Rotation paths and how fast each direction turns (degrees a step):
Each turn is a multiple of 5 degrees from 10 to 175, or 0.
Each row of a path follows its step; steps can be skipped.
path 1
step 0: [ -9   8   3 -14  -2 -23 -23  -3 -32 -16 -14  -2  -2 -10  23  -4 -16  16
 -12 -19   7  -6 -12  12 -11  -1 -12  20 -16  -1 -23  36  -8   8  -7]
step 1: [-12  19 -16  -9 -15  11   9  -4 -14  19   8 -39 -16 -12  12  -8  -5   5
 -11  18 -12  -3  17 -21   0  -4 -14  -5  -8 -18  11  25 -15 -10 -27]
step 2: [ -1 -17 -11 -20  -6  -2  25 -11  -3  11   0  21  -5   9  42   0 -10  -1
  12  16   9  10 -20   1  34  17  -7   9  -1 -17  -6  18  13  -1 -20]
step 3: [ -9   1   1 -35  26   2 -20  16  12 -19   5   1  -9  19  16   9 -10   8
  18  -1   5 -20  13 -29   1  -5 -26  -4 -18   7 -16  14 -16   5 -16]
step 4: [ -2  12  -1 -11 -11  -1   3  17  -7   3 -21 -20  29 -10  24  12 -20   2
   3  -9  -4  10 -20  17  -9 -31 -17   1  -6  -3  -1  26 -14 -22 -25]
step 5: [  7 -11 -25  -5  -5   5   8 -12 -15   3  10 -19 -29  -2   5 -12   3  22
   9 -16  21  29   1 -21 -10  -9 -19   3  -6 -14 -14  23  17   0 -26]
step 6: [-32  -7 -15  -4 -11   8  10 -24   7  -5   2 -17  10   4  27  12  -3   0
  33  24  -8   1   1  -6  22   5 -12  18 -32   5 -21   6  -5   8  -2]
step 7: [ -7   1  -7  -2  21 -13 -27  21 -12 -11  -8   8 -16  18   7  -8 -16   6
   0  12  -4  -2 -14  10  19 -10 -46  21  -6 -17 -10  25 -14 -14  -1]
step 8: [-19  28   1 -14 -27   7   1  20 -21  -7   3 -21 -21   0  10  22 -13  -8
  -5 -20   3  -8 -12 -11 -10   1   8   4 -24  -8  -8  30   2  -6 -27]
step 9: [-21 -18 -21 -21  -3   7  19 -20  -3  34   4   2   1  -6  12   2  -6   6
   2   4   3   7  12 -15  -1   0 -15  16  23  -7  -9  39  -6 -26 -15]
[  2   9   6   1  -1  -1  -8  12 -10   8   0  -5   4  -5  -4   4   3  10
  -1   0   2  -6  -6  -1  -1  -7   2   4   4   5  -1   2   2   2  -3] => 95
[ -7   2   9   2  -1  -4  -1  -5   2   0  -6  -7  -6 -10  -1   1  -7   3
  -1  -7  -1  12   3  -4   2  -1   6  -6  10  -4  -3   6  -3   0   1] => 90
[ -9   5  -7  12   0   1  -2  -4  -7   0   0  -1  -4   4 -11   0  -5   1
   2  -4  -8   1  -3   3   0   2  -2   8  -6  -2  -8   0   4  -2   9] => 45
[ -2   1   3  -7  -1  -2   9  -3  -3   3   6  -1  -2   0  -9  -1  -8   6
   5  10   6   4   4   4   2   4   2   7   4   2  -4 -11  -1   1  -9] => 95
path 2
step 0: [ 16  -9 -42   4 -31  11   6 -23 -16  16 -12  -9  -5  -1   4  -3   5  -5
  -2  -7 -13  -6  -3 -15  -6  -5 -15 -20  -9   1  -8 -11  24  13 -14]
step 1: [ -4 -13  -1  18   4   4   8   0  -4   0 -14   6  -2  21 -15  13   3  -6
  -1 -11 -17  30 -36 -27  -7  -4  -4  24   3 -27  -5 -16   4 -13  10]
step 2: [  6   1  -5   3 -38 -21  19 -18 -10   6 -20   4  18 -25  13 -18  -9 -10
  -1   3 -17  -6  -9  -3  18  -1   0  14  -3   3 -12 -10  20   7  25]
step 3: [ -1  -3  -1   1  -6  20   7 -21  10  12  -1   2  -5   2   6  20 -15   5
   6   3   4  23 -35   1 -21  -7  -7   9   5 -19 -13  13  29  37  -4]
step 4: [-14  -4   6   4  -5 -15  -7  -9   2   3 -32  30  -5  -9 -19   1  30   4
  21  -6  -7  -8 -18  -3  17  -3  17  16  -3  -2  -3 -24  11  22  17]
step 5: [-11   7  -4  11  -2 -18   7 -11  15   0   0 -14   6   0   2   8  -3  -4
 -27  34 -12   5   9   5 -21 -16  -8  10   4   2 -20 -20  31  29  12]
step 6: [  3  -2 -16  -5  -5   3  -9  10  21   8 -37  22 -23  -8   6  13  -1 -31
  -8  -3   8  -2  -5  -6   5   0   1  15   3 -22   6  -8  -3  34 -19]
step 7: [  0 -12 -27  16   2 -25   6   2  -2  12  -6   7  -9   9 -10  -8  22   1
  -5  18 -15   4 -13   1  -7  -6   9  20  -6  32 -12 -13  26   0 -29]
step 8: [ 17   6 -21  14   9   5   4  15 -13   0 -32 -38  -5  -7  11   7   6 -14
 -12  11  10  15  -6 -18   3  -1  -4  10 -10 -23   3 -20  10  15  12]
step 9: [ 16 -19 -19  -2  13  -7  16 -23  -4  -2  -8  29  20  12   8  -7  -2 -34
   2   8  -3   4 -16  -5  20  16 -16  23   7   3  -1  -6  14   6 -16]
[  1  -9   8  -2   2  -8   4  -3  -2   5   2   6  -6  -7  -7   2   3  -7
   6   1  -3   5   7   8   6   0  -1   5  -8   0  -1  -3   2 -10  -2] => 140
[  6   1  -7   2   2   2   7  -7  -9  -3  -2  -5   8  -2   3  -4  -5  -2
   6 -10  -1   7  -7  -4   2   4  -3   6  -2  -1   3   6   3 -10   3] => 45
[  2   1   0   2  -8   7   2  -2   5   3  -3 -16  -3  -6   1   1   0   4
  -4   4   2  -4   5   6  -1   1 -10   4  -7  10  -1  -1   3  -1   7] => 135
[ -1  -2   6   5  -2 -15   2   4  -6  -5   1  -6   7  -2   8  -5  -1  -2
  -7   7   4   2   4   0  -2   2   0   1  -2  -9   0  -1  -5   2  10] => 115
[  5   9   1  -2   2  -1  -3   6  -5  -2 -11   2 -14  -8   5  -2  -2   0
   5  -4  -7  -6   3  -3   5   3  -1  -7  -3  -5   3   1   2   1   7] => 170
[ -4   4   5  -3   2   2   0  -2   5  -5   3  -9   0   4  -5  -3  -2 -17
   6   3  -6   0   2 -12   2   4   2   0   0   4  -5  -3  -2   2   4] => 100
path 3
step 0: [ -5  46  11  -6  21  -6  18  -6  18  24   9  -2 -23  18   0  -7   6   7
  -5 -16  -3 -12  -1   7 -20   8 -11  -2   6  24  16 -12 -16   3   5]
step 1: [-12 -13   1   5   7 -11  -2 -13   8 -18  18   6  22 -16   9 -37   8 -12
  22 -14   7   9 -16   7 -34  13   9 -15  -6 -18  -9 -13  -1  -9  -9]
step 2: [ 10  10 -25  11  -3  14  -1   4  -2 -20 -12 -12 -16 -17 -27 -29   5  15
 -13  27   2 -10   0  20  -7  10  -8  25 -19  19   5 -12  -5  15  -1]
step 3: [  1   4 -19   1   5  22  13  -7   6   6   1  -9  -5  -2  30  15  24   0
  19 -31   4 -20  -2   8 -22  -7 -26  23   0 -24   3  12  -7 -11   0]
step 4: [ 14 -10  24   3   8 -17 -14  11 -28 -10   9   5  -2 -52   6  -7  15   9
 -13   2  -6  -9 -14  -3   2 -14  -4 -13 -26  -2 -11  15 -13  -1  -9]
step 5: [ 37  29 -11  -3 -14   8 -30   6  24   3  -7  12  -8  16   1  10  -2  -9
 -11   1  22 -19  10  -1   2  15 -16   0 -15  -1 -14   5   1  14 -19]
step 6: [-17  -2  23   9  15  -4 -10 -16   7  -6  -3 -26  14  -6  41  11  -5   4
  -7 -21  23  -6  10  17   7   4   9  -6 -18   2  -7   9   6  -4  35]
step 7: [ 16  -1  10 -34  29  -7  -3  -7   6  22  -1 -10   6 -13 -21 -21 -35 -20
  -9  24  -6 -13  -6  -4 -11  -4 -11  -5 -19   0   3  12   8   0  -2]
step 8: [  0  11 -19   4 -18  23   2 -11  25  -1 -17 -23  -9  -6 -10  -1  -9  -3
  -2  -8  11  10  14   4   1   1  36 -12   1 -45 -15   6  -4   0  -4]
step 9: [-12  -7  14  -6  15 -15  23 -15   5 -16 -30  -8  -3 -17  -6  20  -8  12
   1  -1 -30 -27 -22   5  28  15  -3  18  -6  -6  -9  -7  -5   4  17]
[ -3  -8   0   4  -8   2  -6   4   5   0 -12   3   2   2  -6  -6   4  -1
  -4   2   4   2   6   3   2   6  -3  -2   2  -5   0   1  -7  14  -4] => 115
[ -9   3   7 -10   7   0  -3   6  10   1  -4  -9   1   3  -7   4   1   1
  -1   6   1  -1  -2  -3   6  -2   4  -8   5  -6  -5  -3   5  -3   3] => 35
[ -2  -6   3  -3   7   6   6  -5  -7  -1  -4   5   4 -12   6  -1   2   4
  -1   1   6   1  -1  -5   6   4   3  -1   1   3  -6  -9  10   8  -3] => 145
[ -5  -4   1  12  -1 -11   7   6  -3  -2   5  -4   0  -7  -4   0   3  -3
 -10  -1   5  -2   8   5   1  -3   6   0   0  -2  -6  -1   1  -4   6] => 155
